One turning vector, and how many steps it has turned
The counts run from 0 to 225.
[-33  24  15  15 -13   7 -13 -19 -32  -4 -18 -14 -14   3   5  -7  47  24
 -21 -33  14 -16   9   9 -17   5  26 -19 -24  40   9   1 -25 -44 -11  10
  15   1  13 -15 -32 -21 -33  46   8  19  -9  51 -12  45 -11   0   7  46
 -24 -15  22  26  44  28   9 -15 -26 -62  39  17 -51 -38 -44 -18] : 130
[-39  40  22  -4   3 -49  -3 -17 -37 -46 -14  10 -51 -40  29 -20  74  21
  -5 -41   5  -1 -14  20 -49  30  -9 -14 -27  45  17  15  -6 -12 -22  -1
   5  -2  -9 -17 -31   5 -29  41  12  20 -35  30   1  38   1  19 -18  35
 -41   6   9  29  25   8  14 -28 -10 -20  58  22 -38 -47 -33  -7] : 211
[-45  30 -25   4  41 -46  19  16  24  21 -37 -10  15 -57 -14 -47  51  -9
  -9 -19  12  -5 -17  17  32  46  38  -7 -20  46   7 -23 -27  37  21 -27
 -16  26  -9 -24  -5  10  25  -1  29  14 -35 -10 -15   0  34  -8  -5   9
 -42 -19 -19 -12  18  22  19 -25  28  18  47  66  -3 -11 -31  -8] : 214
[ 39 -28 -10  -2   1  -9  33  10  11  22  37   3   2 -19  18  42 -58   1
  16  38 -15   8   5   3  31 -24 -33  10  38 -50  -4   4  -2  -2  23 -17
 -32   0 -17  29  16  -8  -8 -45   4 -31  29 -43  22 -46   2  -7   4 -57
  25  21 -15  -4 -40 -15 -28  38  11  22 -32 -18  59  28  52   0] : 175
[ 23 -52  -3  20   9 -34  35 -10   8  21 -15  17 -10 -36  50   5  -1   9
   2  11  10  -4   1  22  10  13 -38  36   7 -37 -29  -2 -31 -27   6 -47
 -22  -9 -28  -3  13  21 -51 -22  37  -2  46 -40  25 -11  33  14 -34 -34
 -42   9 -18   6  -2 -10 -34  34  32  41  25  26   3  27  -2  23] : 105
[-22  35  17  -6  19  25 -41 -12 -37 -52 -15   1 -13  26 -12 -32  48 -21
 -18 -28  10   4 -16 -28 -68  29  24  -1  -7  43  22  -3  32  28 -23  16
  19  11  33 -38  -3  12  15  22 -21  12 -59  24 -30   1 -46  15   3  48
  -4  -5  11 -10   4  -1  45 -56 -25 -14   0 -22 -28 -14   0  -7] : 141
[-26  19  10 -10  26  18 -34 -14 -24 -52 -19  10 -11  25  -1 -34  67 -25
 -20 -50  20  -2 -23 -20 -52  46  -5  13  -6  28  22   0  33  44 -22  19
   7  18  15 -27  -8  22  21   6 -29  21 -59  32 -21  -9 -32  39 -26  43
 -27  -8   2 -11  -5   8  44 -42  -5  16  12  -2 -35 -15  -7   1] : 221
[-12  63  -6 -37 -33  12 -35   3 -16   2  16 -28  23  12 -40   3   3  10
  15  10  -8  10 -13 -10  16 -40  30 -42 -22  38  31   0  25  10  -4  48
  17   2  14  41 -22 -11  49  47 -32   1 -18  18   2  51 -25 -44  51   5
  46   5  13   9  13   9   6 -28 -21 -52 -28 -16   5 -41   2 -26] : 70
[-38  41   8   6 -23 -35   1 -20 -27 -18 -13  -1 -24  -4   2 -16  51  11
 -16 -32   3  -6   2  20 -24  16  22 -38 -34  29  20  13 -19 -12 -22  13
   1  -8   2 -18 -26  -4 -12  47   9  24 -33  54   1  53   5  16  19  51
 -35  -2  39  29  31   2   9 -24 -12 -48  60  22 -53 -46 -39 -16] : 210
[  6 -62  -4  11   2 -18  50 -12 -31  45  -6   5  -9 -22  49  -1   6   8
 -21  17  11   6  -9  17  15 -23 -14  45  23 -17 -13   6 -28 -30   8 -69
 -38 -15 -25  -3  10   7 -66  11  61  -9  23 -27  46  -2  12  18  -9 -41
 -43  26   4  12   4 -26 -41  40  14   0  18  17   6  16  32   9] : 184
[-19 -45   1   4 -39  -3  34 -39 -30  25   4   3  13  -3  -4  14  23   2
  -7  -7  22 -40 -44  39   4   9 -46  27  -3 -14  -8  50  -7 -19   5 -13
   7 -46 -40  18   2   4  38  14  19   5  39  30  43  20  33  -4 -13 -12
   2 -29  51  40  -8 -56 -39  62  23  15  28  17  -6 -18   1  23] : 102
[ -4 -13   4 -26 -47 -32  25 -21 -57  -8  26  28 -27  16   5   8  -9 -24
  -7  -8 -31   7 -36  20 -30 -12 -32   1   9 -34  19  46  15  42 -31  -3
  -6 -35  -8  -8   5  36  23   7   7  14 -31  37  47  -2  -3  47   5 -13
  -1  40  45   8 -28 -51 -29  10   0   1  15 -23  18 -17  68  28] : 13
[ 28 -59 -11  -6 -60  -8  20  -2 -14  63  -1  -4  17  33  15  38 -64  10
   1  -2 -17   1  31  21  43 -49 -31 -27   0 -63   3 -12 -15 -23  -5  28
 -23 -18 -13  23  -3  20 -15  -4  -7  14  13  31  43  29  26  22  36 -14
 -13  33  31   7  -8   1 -52  29   4 -14 -16   3 -18  13   0  19] : 98
[-18 -22  -9  27   6  22  26  12  48  27   9  -3  18  18 -14  39 -53 -11
   1 -15  -2 -31  56   6  40  24  18 -71  -6 -30 -10 -19 -46 -37  19  16
 -13  21   2 -17  -5 -39   5 -48 -14  21  25  30 -38 -53  27  22  20  28
  19 -38  42  -4 -11  29  -5  29 -20 -34  -4  15  -1   9 -29  -5] : 38
[ -7  49   1  13  20  27 -61   6  39 -24 -20 -10  14  23 -57 -26   9   3
   7   1   6 -16  14 -21 -12  21  49 -18 -39  42 -10 -14   8  12 -19  37
  52  16  41 -26  -3 -18  35   9 -33  13 -17  15 -56  15  -8 -33  11  53
  17 -33 -23 -18  25  35  41 -36 -13  -7  -4   9 -22 -13 -45 -14] : 139
[ 12 -50   3  40  31  -5  35  15  22  14 -12  26 -39  -8  19  -2 -27  -4
 -17  30 -19   8  42  -8 -11  20  33   4  24  -7 -35  -6 -48  -2 -11 -50
  -2   9  22 -69  32  -8 -74 -19  38  15   7 -20 -28 -46  13  28  -2   5
 -38  27 -24 -26   8  -8 -10  14 -19   9  24  -6  10  27  13  25] : 195
[-20 -41  22  44  10  16  22 -32  21 -35  10  30 -16  10 -20  14  19 -13
  -9  11  24 -43 -22   4 -40  50 -11  35  -6  -2 -26  48 -14 -24   5 -34
  33 -22  -5 -44  28 -11  19 -23  22 -12  65  14 -16 -32  28   0 -40  22
  15 -51   6  21 -15 -52   0  45   0  16  37  -3   2   2 -10  16] : 112
[ 34 -25 -19  -2 -12   3  30  13  39  46  32  -1  27   7  -5  38 -77  -5
  21  34 -21   3  15   9  56 -32 -12 -18  22 -44 -15  -8 -16 -12  23  -7
 -21  -4 -13  35   9 -17  10 -30   4 -12  44 -16  24 -23  17 -13  27 -44
  36   7   2  -1 -21  -7 -35  42   9  -5 -37  -4  53  27  25   5] : 176
[ 16  -8 -24 -23  15 -15  -4  22  32  17  -5  15  24 -14 -31 -36 -19 -20
  18  39 -11  18 -25  -9   5  -2 -11  48  14 -12 -13   5  36  68   1 -15
  10  -2  -2   9  38  28  44 -35  -5 -22  -9 -52   4 -19  16 -18 -21 -47
  10  20 -39 -25 -22 -28  -9  -4  42  81 -20  10  46  29  33  17] : 85
[ 28 -50  -4   4 -65  29  16 -14 -20  52  11   1   8  53   6  43 -65   8
  -6   7 -15  -7  28  12  25 -61 -16 -21  13 -52  -7   3 -10 -49 -10  16
 -14 -25 -14  22  -2   5 -20  10  -5   5  26  26  34  22  -4  10  38 -14
   4  25  34  14  -6  -3 -40  35 -14 -41 -26 -21 -14  10  14  11] : 178
[ 16  19  -3 -27 -25  20 -54 -15  -9  -6  -2 -20  38  22 -24 -28  28  18
  20   4  27 -16 -34  -3   7 -20 -41  50 -19   8  11  13  52   5  -5  52
  41 -11 -12  62 -12  31  69  28 -33 -24  14  -2  17  65  -5 -48 -23  -3
  23 -30  -6  18   0  -1   1  -9  35  24 -25   3 -18 -11 -22   2] : 160
[-35  53  11  -6  35 -68   6 -12  -2 -55  -5  10 -42 -68  15 -23  79  13
  12 -12  11   1 -38  25 -32  41  -4  -2 -25  42  10  17 -10   5  -2 -10
   7   9 -15  -7 -18   1  -7  14  26   1 -21  -4  -8  15  11   3 -35  14
 -38  -8  -6  14  10  -1  24 -27  12  17  59  24 -10 -41 -21 -17] : 212
[ 30 -32  -6 -24 -10 -35  38   2 -33  -7  33  21 -14 -21  43  21 -21 -16
   6   2 -13  20 -23   9 -13  -9 -49  17  35 -57   5  29  22  33   1 -17
 -29 -16 -26  10  14  23   3 -33   3 -10  -4 -15  45 -32   0  44 -12 -54
   4  40  12  -4 -50 -38 -28  18  14  33  -7 -29  44  14  67  18] : 94
[ -2  -9  -7 -30 -31  33 -33 -22 -39  14 -20 -14  44  30 -34 -35  47  -6
  -9 -15  33 -15 -58  -2  -7  -8 -32  51  -3  16  24  18  63  27  -3  17
  18 -12 -15  44 -10  35  70  33 -28 -13 -12  16  33  47 -15 -20 -20  -9
   8 -21  12  18  -5 -23  -6   4  31  31 -27   5 -20  -6   1   4] : 161
[-32  60   1  -5  48  15   4  15  12 -30  35 -15   7 -40 -26 -10  33 -30
   8  16 -12  18 -50 -21  -4  28  46 -10  14  51  16   4  28  42  32 -31
 -13  29   5   0   1 -36  42   7   7 -16 -32 -37 -18 -46 -34 -22  15  -7
  53 -11 -19 -22  -6  -3  38 -27  -9  -9  -9 -20  53  -4  42 -24] : 64
[ 18 -49 -15  32 -26   3   8  -6  38  60 -18  -4  17  22 -15  15 -49  34
  -1  42   2 -27  37  15  39 -25  15  21 -17 -16 -46  -4 -45 -47  -4 -18
  18 -12  -8  -8  25  -9 -21  -1  29  -6  67  -6  -2  17  51 -44  12  -3
  -1 -15 -11  15  26  -1 -38  44  -3   8  11  35 -13   8 -31  13] : 187
[ 30 -35  24  29 -22   4 -16 -17  12 -36 -15  28 -26  49   8   5 -36   8
   5 -21  20 -30  48   0 -32  13 -41  13  -9 -47 -25   6 -16 -47 -36  35
  30 -19  15 -31  10  21 -24 -30 -24  17  45  37 -21  -4  15  36 -39  30
 -32 -14  -1   5 -12   2  -9  18 -12  22  15  -7 -40   3 -46  32] : 30
[-17  29 -23 -19  44 -10  -8  38  38 -23  -2   5  19 -34 -24 -22  18 -45
   1 -19   8  20 -13  -9  14  52  14 -22  10  19  20 -31  23  68  21  16
 -15  23   1  -4  -3   2  60 -50 -21   5 -46 -22 -38 -51   2   8 -17  -1
  13 -25 -16 -39 -23  18  40 -25  20  39  -7  17  40   7   3 -11] : 224
[ -5  34  -8  10  13 -72  19  25  22  -4   1  -3 -39 -52  31  16 -25  25
  15  -1 -29  24  50  15  12  -6  33 -58 -11  -2  -7 -27 -55 -14  -8  -6
 -24  17   8 -16  -9 -25 -67   2  18  27 -19  -1 -19  -2  23  20  19  10
 -36  46 -11  -9  15  47  -4 -28 -10 -35  37  18  -7 -16 -15 -17] : 206
[-21  15   0  27   1  35 -14  -6  23  31 -25 -28  22   4  -5  13  15  25
 -16 -23  32 -26  29  -6  31  -2  33 -25 -29  26  -3 -28 -44 -57  18  19
  10  25  -5   7 -30 -31 -19  24  -2  10  25  25 -21  28   7 -29  18  39
 -14 -46  11  22  46  44   5   0 -19 -52   5  26 -42 -11 -74 -22] : 49
[ 39  20  12 -21 -44 -21 -23   2  18 -34  46  15 -22  26 -44  21 -67   9
  31  32 -39   2  12   0  -8 -24 -21 -15  -7 -40   5  35  24  27 -45  48
  50 -39  10   8  31   8  36 -13 -38 -11  17  29  -9  29  26 -19  21  -3
  44  33 -10   0 -32 -32 -22  -3  -4  23 -14 -30  19 -11  22  17] : 10
